In the rows, 128 means zero.
A state moves one step at a time under one of 8 hidden systems, and each row is a state written as 20 numbers. Each run below is a few steps of one system.
seq 1, G (9 x 20):
[[147  75 120 145  76 116  75  93 153 120 110 118  77 119 145 148 138 142
  103  92]
 [124 101 185 156 168 107 139 123 115 186 123 103 139  88 115 174 115 100
  165 113]
 [129 180 166  71  98 104 149 161 110 112 134 137 151 104 171 155 132 182
  124 130]
 [129 127 108 155 122 132 136 158 144 132 170 122  94 187 125 180 105 126
   53 143]
 [ 83 127 109 143 157  84 168 121 101 123 134 180 164 109  81 101 121  76
  116 152]
 [111 145 102 114 152 154 118 176 124  62 131  93 134 127 149  64 155 161
  149 146]
 [148 114 124 170 119 153  93  74 117 109  90 150  97 207 129 129 137 121
  138 139]
 [149  94 154 101 132 147 124  86 116 141 104  96 177  86  91 105 125  83
  126  77]
 [138 164 183 123 116 137 116 138 161 156 146 117 108 104 187  87  90 171
  156 106]]
seq 2, Y (9 x 20):
[[128 155 155 130 160 116  74  76  74 127  77 148 154 114 121  81 137 120
  145 100]
 [138 144 178 128 147 142  62 136 120 126 126  68 111 105 162 104 114 161
  116  74]
 [126 145 195 140 101  88 105  99 129 164 142 162  92 118 160 158  85 150
  113  89]
 [ 96  85 177 117 129  90 151 151 121 109 170 107 113  95 128 194 111 131
  120  96]
 [ 96 157 142 117 134 117 182 171 126 108 182 161 110 173 142 173 105 157
  135 157]
 [100  96 108 124 127 140 169 116 112  65 156 150 132 191  83 142 120  92
  102 135]
 [110 140 121 155 192 170 163 140 122 126 142 123 151 167  99  78 111  91
  162 160]
 [127 128 115 109 131 177 111  79 130  93 116 149 129 151 117  49 134 126
  181 103]
 [162 107 132 151 153 182  81  95 154 179 121  83 101 135 124 115 118 120
  158  88]]
seq 3, W (9 x 20):
[[130  77  95 125 137 159 159 171 157 103 135  55 157  98 108  95 146 102
  123 142]
 [152 143 148 153  88 117 144 101 162 184  98 165 130 108 166  93 118 133
  178 164]
 [163  71  86  98  97 147 117 131 139 109  97  71 148  97 112 150 177 124
  109 117]
 [158 156 161 158 136 126 156 150 153 218 121 110 149 103 154 131 103 122
  141 160]
 [142 123  82  66  77 100 126 124 120 112  99 145 158  72 125 144 176 145
  109 123]
 [132 123 117 192 150 109 150 184 145 168 128  88 129 125 141 148 127 114
  101 192]
 [137 148 114 102 114  95 130  85  87 140  69 184 176 100 111 126 165 117
  148 145]
 [137 125 104 157 144 135 122 187 130 102 115  57 151 121 139  92 145 120
   74 170]
 [140 138 144 162  95  86 128  71 124 171  85 187 149 112 129 100 116  95
  117 146]]
seq 4, Y, 9 rows:
[[104 131 139 106  98  98 109 128 151 103 144 143 116  63 160  57 118 157
  132  94]
 [130  84 141 190 112 106  93 134 151 134 127 110  59 148 162 180 129 149
  130 135]
 [133 135 169 100 128 101 166 113  83 142 107 151 162 129 118 214 139 124
  154 137]
 [124 154 122  70 126 157 164 184 127  88 170  89 157 135 126 124 116 143
   76 121]
 [108 133 103 178 111 114 148 117 155 130 152 182 108 166 121  81  92  97
   86 159]
 [ 99  64 130 164 160 113 135 111 114  95  98 116 139 109 106 106 154  91
  188 142]
 [160 170 143 107 141 184 114 135 120 125 103 105 130 167 164 121 150 176
  195 144]
 [177 125 135  98  84 163 109  72 137 151 116 127 137 150 110 135 109 110
   74  79]
 [118 117 136 143 149 108 146 148 162 197 157 109 139  49 121 106  97 103
  124 111]]
seq 5, W, 9 rows:
[[153 119  55 114 106 134 156 150 168 177 115 123 144  90 124 138 169 130
  152 170]
 [161 137  66 140 132 128 121 143 144 191  87 117 146  90 130 131 175 132
  149 173]
 [166 149  78 134 135 116  92 138 122 180  73 110 158  79 130 121 173 130
  112 154]
 [149 147 105 153 134  86  92 144 115 174  84 107 154  66 135 117 152 122
   78 147]
 [126 131 134 156 127  56 105 135  96 146  82 122 156  64 135 129 148 115
   82 145]
 [122 126 162 160 126  63 125 145  85 108  81 112 165  93 142 135 143 111
   84 165]
 [128 130 170 152 109  82 153 126  88  95  83 129 181 128 137 120 130  97
   82 173]
 [122 112 158 141 101 107 177 128 111  82 105 126 184 131 123  91 119  81
   86 165]
 [120  92 154 149  90 119 185 119 145  90 113 134 167 127 131  70 115  84
  127 165]]
seq 6, E:
[[132 163 153 146 175 138  90 128 105 166 154 113 107 162 117 160  87 126
   70  88]
 [ 83 152 147 118 154  95 103  97 101 121 165 183 107 121 106 112  91 125
  109  69]
 [ 87 118 153 155 169 116  75 143 104  75 155 109  72 151 140 131 116 153
  120  90]
 [119 154 145 155 165 143  94  87  99 131 135 171  86 208 119 150 111 136
  148 113]
 [121 146 134 103 175 177 100 107 103 108 158 113 127 166  92 107 100 115
  100  64]
 [113 155 138 156 141 133  81 116 150 144 168 146  73 141 142  80  80 143
  103  84]
 [100  76 147 152 151 121  87  81 122 117 149 138  77 137 105 142 110 115
  142  66]
 [108 149 155 127 194 165 107 134 118 143 170 116  91 158 127 148 106 154
  179  87]
 [133 149 107  88 126 155  88  98 127 130 166 157  85 168 114 157 112 154
  103  66]]
seq 7, V, 9 rows:
[[102  94 185 192 170 102 118 145 104 109 129  98  95 152 143 172 123 126
  152 140]
 [126 177 174 113 161 149 139 107  72 100 113 155 148 197 125 147 123 138
  165 138]
 [125 121 154 108 131 173 146 121 122  80 165 106 137 182 103 113  88 102
   73  93]
 [ 91 140 139 171 149 124 131 117 157 147 182 169  88 144 128  77  68 114
  130 113]
 [ 95  95 167 119 117 128 139 126 146  77 147 133  97 118 157 102 124 157
  209 108]
 [161 129 119 107 126 202 130 120 154 141 138 110 100 187 137 158 135 160
  185 122]
 [132 116  93  70 120 162 143  79 141 150 151 163 140 125  73 132 121 105
  138  75]
 [108 138  90 103 147 132 104 162 162 150 183 109 107  66 128  95 117 151
  116  78]
 [111 118  89 124  95  85 102 131 145 125 137 169  71 108 153 170 155 177
  149 125]]
seq 8, A, 9 rows:
[[151 166 115  99 153 141 136  87  92 185  99 164 173 128  87 148 137 103
  144 123]
 [111 140  98  92 147 130  97 174 123  90 158  83 130  87 124  98 135 151
   73  86]
 [124 150 106 190 116  77 111 137 142 171 122 173  87 139 156 144 124 142
  109 177]
 [114  76 153 139 154 101 115 104  81  98  81 111 150  98 108 148 163 103
  169 120]
 [143 207 165  96 135 153 126 153 104 109 119 122 151 152 170  91 122 175
  138 143]
 [138 115 136 150 108 117  91  85 116 125 128 141 109 164 107 140 100  98
   39  94]
 [ 80 113 177 164 173  99 166 167 132 140 171 113 125  94 132 123  90 114
  156 132]
 [128 122 135  99  53 107 149  91 136  78 106 185 131 126 157 101 143 148
  160 141]
 [162  97 152 146 135 189 132 138 136 111 124  57 120 198 131 162 124 121
  122 134]]
seq 9, V, 9 rows:
[[119 143  75  98 141 130 136 132 161 187 169 147 136  68  94  97 111 114
  114  95]
 [103 118  87 109 100  81 113 167 156 113 147 135 100  59 158 122 153 173
  134 123]
 [145  99  83 146 128 118 105 140 129 138  98 114  99 134 135 200 185 152
  157 163]
 [145 141  92  99 162 131 107 103  70 137  81 132 172 125  81 162 175 110
  125 123]
 [132 165 113 116 144 114  84 145  97 117 125 105 149 108 117 108 126 125
   28 101]
 [105 124 152 194 120  53  93 128 116 130 124 149  92 120 151 139 110 126
   74 134]
 [115 115 201 170 159  96 129 133  83 109  97 106 133 133 150 160 136 130
  174 150]
 [152 176 180 107 138 166 152 125  85 105 113 119 162 201 135 152 118 134
  123 144]
 [121 122 150 134 122 147 169 112 135 115 164 137 145 171  94 107  71  76
   66 116]]
seq 10, B (9 x 20):
[[124 138 160 148 146 119 117 144 135 156 121 124  97 115 173 150 138 174
  218 143]
 [150 118 147  85 120 141 113  87  78 100  97 126 142 163 107 201 154 132
  127  97]
 [142 183  97 126 174 154 120 162 118 172 152 104 145 145 105 125 109 119
   58 127]
 [ 65 123 115 155 131  72 123 117 128 104 167 194  94 117 116  94 101 116
  106 112]
 [113  87 163 168 156 126 109 161 131  98 123  65 100 112 164 122 142 148
  180 136]
 [157 162 172 112 125 157 116  77  91 130  90 157 135 187 140 153 131 147
  174 126]
 [152 119 118 114 136 167 124 119 122 128 139  86 152 151  85 131 108  87
   45  93]
 [ 94 159 121 155 145 115 147 143 163 172 184 170 105 118 131  78  74 122
  122 128]
 [ 94  53 156 139 107 104 137 126 145  72 145 119  88 111 140 145 133 137
  176 108]]
seq 11, B, 9 rows:
[[ 99 143 163  76 131 118 143  95 118 130 156 178 133  94 120 112 105 137
  181  74]
 [146 103 124 116 109 150 105 166 154 110 154  66  87 141 153 183 135 170
   98 105]
 [119 150 119 153 165 113 153 111 107 180 132 186 125 168 104 186 122 111
  156 161]
 [ 91 112 113  82 169 135 124 144  94  60 151 103 150 105  88 109 140 121
  116  83]
 [128 175  99 162 139 142  81 149 145 137 139 138  73 166 169 103 126 176
  129 148]
 [118  65 140 173 142 106 109  68  98 118  94 144 120 142  91 149 140  80
  142 115]
 [142 169 160 103 178 174 109 143 120 155 133  77 154 102 135  80 112 140
  152  91]
 [135 131 143 122  73 117 101  84 144 123 148 174  79 163 142 150  97 147
   84  88]
 [123  83 151 175 171 125 155 157 140 169 148  75 127 115 107 171 110  88
  128 137]]
seq 12, S, 9 rows:
[[145 128 103 143 147 152  94 108 129 155 139 108 126 154  88 123 104  90
   44  92]
 [ 96 137 157 163 149  93 129 100 133 161 134 178 124  88 130  66  92 107
  167 120]
 [110  75 181 115 109 122 115 131 125  54 138  87 107 116 152 133 127 148
  136  85]
 [157 172 183 126 131 167 163 139 123 144 137 120 134 201 153 166  98 144
  139 155]
 [125 142  96  55 115 134 165 104 115 126 152 169 169 116  77 136 124 106
   94  98]
 [ 93 120  76 154 143 134 126 156 182 138 188 141  73 125 128  85 107 138
  135 126]
 [109  63 141 160 109  99 164 110 125  86 102 147 125 138 127 147 150 107
  183 168]
 [152 130 125  99 175 192 125 159 111 118 118  52 154 143 117 147 158 139
  158 124]
 [163 179  87 101 103 152 102  78 124 159  97 188 127 159 126 114 144 146
  140 130]]
seq 13, S (9 x 20):
[[138 162 138  98 157 139  81 111  97 132  87 124 140  97 146 103 160 166
  199 104]
 [163 127 132 128  92 129  63  91 123 138 110 128  84 155 145 177 130 154
   84  90]
 [120 146 165 156 162  87 138 125 110 206 143 148 131 108 115 178  93 107
  113 118]
 [ 75 151 137  94 145  75 115 155  96  79 152 151 125  78 136 118 133 162
  125  98]
 [114 139 138 166 123 121 119 158 118  75 146 126  89 203 153 142 114 148
   79 158]
 [116 138 142 141 162 128 174 118  86 118 119 141 184 160  83 123 113  70
  103 154]
 [105 145 104 105 162 165 107 125 131  93 152 120 134 119 110  32 120 124
  136  91]
 [136  88 152 171  86 143 121  76 160 107 119 148  87 176 144  98 105 116
  147 125]
 [143  87 186 114 144 156 170 112 129 154 135  87 153 121 103 166 105  95
  168 101]]
seq 14, G, 9 rows:
[[126  85 150  89  77 129 121 109 164 101 136 118 111  75 150  99 128 151
  161  76]
 [138 104 166 142 133 153 146 129 159 171 154 110  88 150 144 191 109 144
  191 120]
 [133 144 124  58 100 115 179 113 117 151 138 175 161 114 108 190 133 131
  136 119]
 [125 171  75 104 154 155 143 186 154 161 189 117 120 130 119 132 114 146
   89 128]
 [ 92 134  54 152 133  85 117 115 128 129 133 207 100 130 110 116 145 126
  126 154]
 [112 101  72 127 188 138  96 149 101  99 110  86 136 104  98 121 182 124
  152 127]
 [146 182 147 139 160 137  62  94  80 134  78 143 125 159 146 113 144 156
  153 124]
 [152 101 144 111 106 122  70  96 113 116 112  95 122 109 121 143 128 123
   62  61]
 [107 128 205 170 160  95 115 128 125 170 152 116 111  95 144 125  77 121
  133  96]]
seq 15, E (9 x 20):
[[151 101 105 107 138 156  73 112 136 149 118  97  90 113 129 170 162 162
  174  81]
 [158 160 124 111 155 141 110 131 126 213 141 119 121 123 118 199 119 141
  117 100]
 [107 154 115  82 138  87 119 135 106 148 160 154 134  77 103 162 116 134
   76  77]
 [ 81 140 127 156 155  59  97 170  99 103 147 137  93 108 143 158 131 156
   92 130]
 [101 147 126 152 168  93 103 112  61  93 102 174 121 174 113 164 153 136
  137 147]
 [132 181 132 122 182 160  98 129  68  92 108 114 158 176 114  99 135 128
  102 127]
 [141 172 150 151 117 130  81  91 118 125 108 148 126 149 144  54 100 122
   77 112]
 [118  84 195 171 131 116 101  84 122 113 113 109 120 117 131  85  95  96
  124  87]
 [120 126 212 131 138 150 133 110 132 122 141 122 104 145 161 120  95 150
  204  99]]
seq 16, A (9 x 20):
[[108 116  97  86 157 153 162 146 158 157 172 118 146  71  96 101 122 115
  171  97]
 [147 128  57  97  75 136 112 140 178 134 134 141  96 111 153 122 159 173
  132 136]
 [159  99  88 150 154 142 106 127 128 182 103  95 115 135 106 200 164 120
  140 140]
 [124 178  99  76 173 122 124 141  90 157 117 138 173  79 106 125 157 140
  151 117]
 [131 156  80 120 117 103  66 154 115 100 120 122 105 119 149 124 156 172
   60 121]
 [118 133 138 204 173  82  96 135  94 163 104 134 109 139 129 170 135 117
  119 159]
 [ 98 146 169 111 156  89 115 111  64  86  91 147 165  91 128  98 145 131
  160 114]
 [137 166 174 135 109 134  93 137 110  76 118 115 112 173 179 105 115 169
   85 128]
 [120 116 192 182 139 107 130  88 107 149 131 148 117 167 116 150  76  85
   98 117]]

Name the system that made each run.
seq 17, 2 rows:
[[132 191  84 100 177 179 105 143 104 111 128 128 140 164 120  83 147 153
  145 133]
 [140 122  84 135 114 141  58  71 127 117 111 155  94 153 111  96 138 125
  101  90]]
 | G
seq 18:
[[104  69 116 169 148  88 155 139 149 168 138 120 128  68 103 144 130  89
  154 138]
 [115 139 102  84 140 125 133 153 121 119 124 137 128  96 143 149 174 178
  212 137]]
 | E
seq 19 (2 x 20):
[[ 88 132 155 121 211 131 134 147  81 115 160 109 135 136  93 163 117 121
  149  97]
 [117 198 109  96 132 136  93 135 113 101 153 169  97 169 150 118 124 185
  115 113]]
 | E
seq 20 (2 x 20):
[[104 173  95 164 177 109  66 163 112 126 138 126  99 124 141  88 128 152
   88 128]
 [104 133 150 163 145  74  66  84  71 102  90 166 110 130 129 129 137 127
  117 108]]
 | Y
seq 21, 2 rows:
[[117 123  41  92 121 138 139  99 129 121 144 187 135 143  69 125 146 104
  110 119]
 [112 142  70 128 194 159  94 140 138 149 144 116 121 103 104  67 140 130
  164 108]]
 | G
seq 22:
[[133 133 144  64 106 172 185 117 153 131 180 148 132 156 114 154  95 134
  147  96]
 [119  98  71 112 122 158 170 164 174 128 189 122 101 157 107 170 123 130
  115 132]]
 | B
seq 23, 2 rows:
[[113 142 110  80 106 116 173 120 124 120 138 195 127 136 130 168 150 159
  192 147]
 [141 105  56  97 133 152 125 163 120  94 118  82 144 130 104 164 185 133
  105 142]]
 | B
seq 24:
[[108 131 181 129 107  94 193 166 150 138 168 124 147  90 149 124  83 123
  109 141]
 [ 96  86 129 138  81 109 178 147 161  62 156 147 103 146 153 124 122 139
  141 160]]
 | Y
seq 25 (2 x 20):
[[104 135 148 184 182 124  91 133 124 156 164 128  66 163 130 157  96 135
  132 107]
 [ 86 130 175  95 144 111 130  98  80  76 138 168 123 141 123 150 125 147
  180  90]]
 | V
seq 26:
[[101 120  81 173 176 139  84 100 126 131 151 158  81 165  93 102 120 109
  126 107]
 [106  95 137 155 181 143  77 105 131 135 137 106  92 108 113  91 118 120
  179  75]]
 | B
seq 27:
[[138  92 100 135 160 185 127 123 146 131 147  77 138 147  80 102 114  79
   98 101]
 [113 154 151 132 123 116 124  87 133 144 117 185 129 100 147  48 112 131
  189 120]]
 | G
seq 28, 2 rows:
[[124 150 103  98 130 193 148 129 156  99 162 137 125 165 127  57 114 140
  164 123]
 [132  85  85 121  88 165 124  94 189 121 153 140  87 136 120  84 120 124
  143 100]]
 | V
seq 29, 2 rows:
[[140 108 174 180 155 104 125 134 139 208 118  93 128  81 137 150 107 108
  146 129]
 [140 142 149  66  95  96 117 129  94 105  92 127 159  77 154 155 164 168
  135 113]]
 | W
seq 30:
[[154 119 185  92 101 125 153 155 110 105 110  67 171 108 150 172 134 138
   96 126]
 [141 166 127 156 131 121 168 147 129 185 144 152 141 167 123 167  96 107
   77 175]]
 | V
seq 31 (2 x 20):
[[ 77 152 108 124 179  86 112 143  77  85 118 152 154  93 110  79 150 125
  135 131]
 [135 132 127 155 118 131  76 149 113  65 108  95  97 173 166 121 146 163
   85 142]]
 | V
seq 32 (2 x 20):
[[113 168 159 122 146 120  83 106 104 117 130 140 135 105 130  52  98 128
   97  77]
 [116 112 199 164  98 113 117 103 140 104 150 133  94 151 155 103  72 123
   93  97]]
 | S
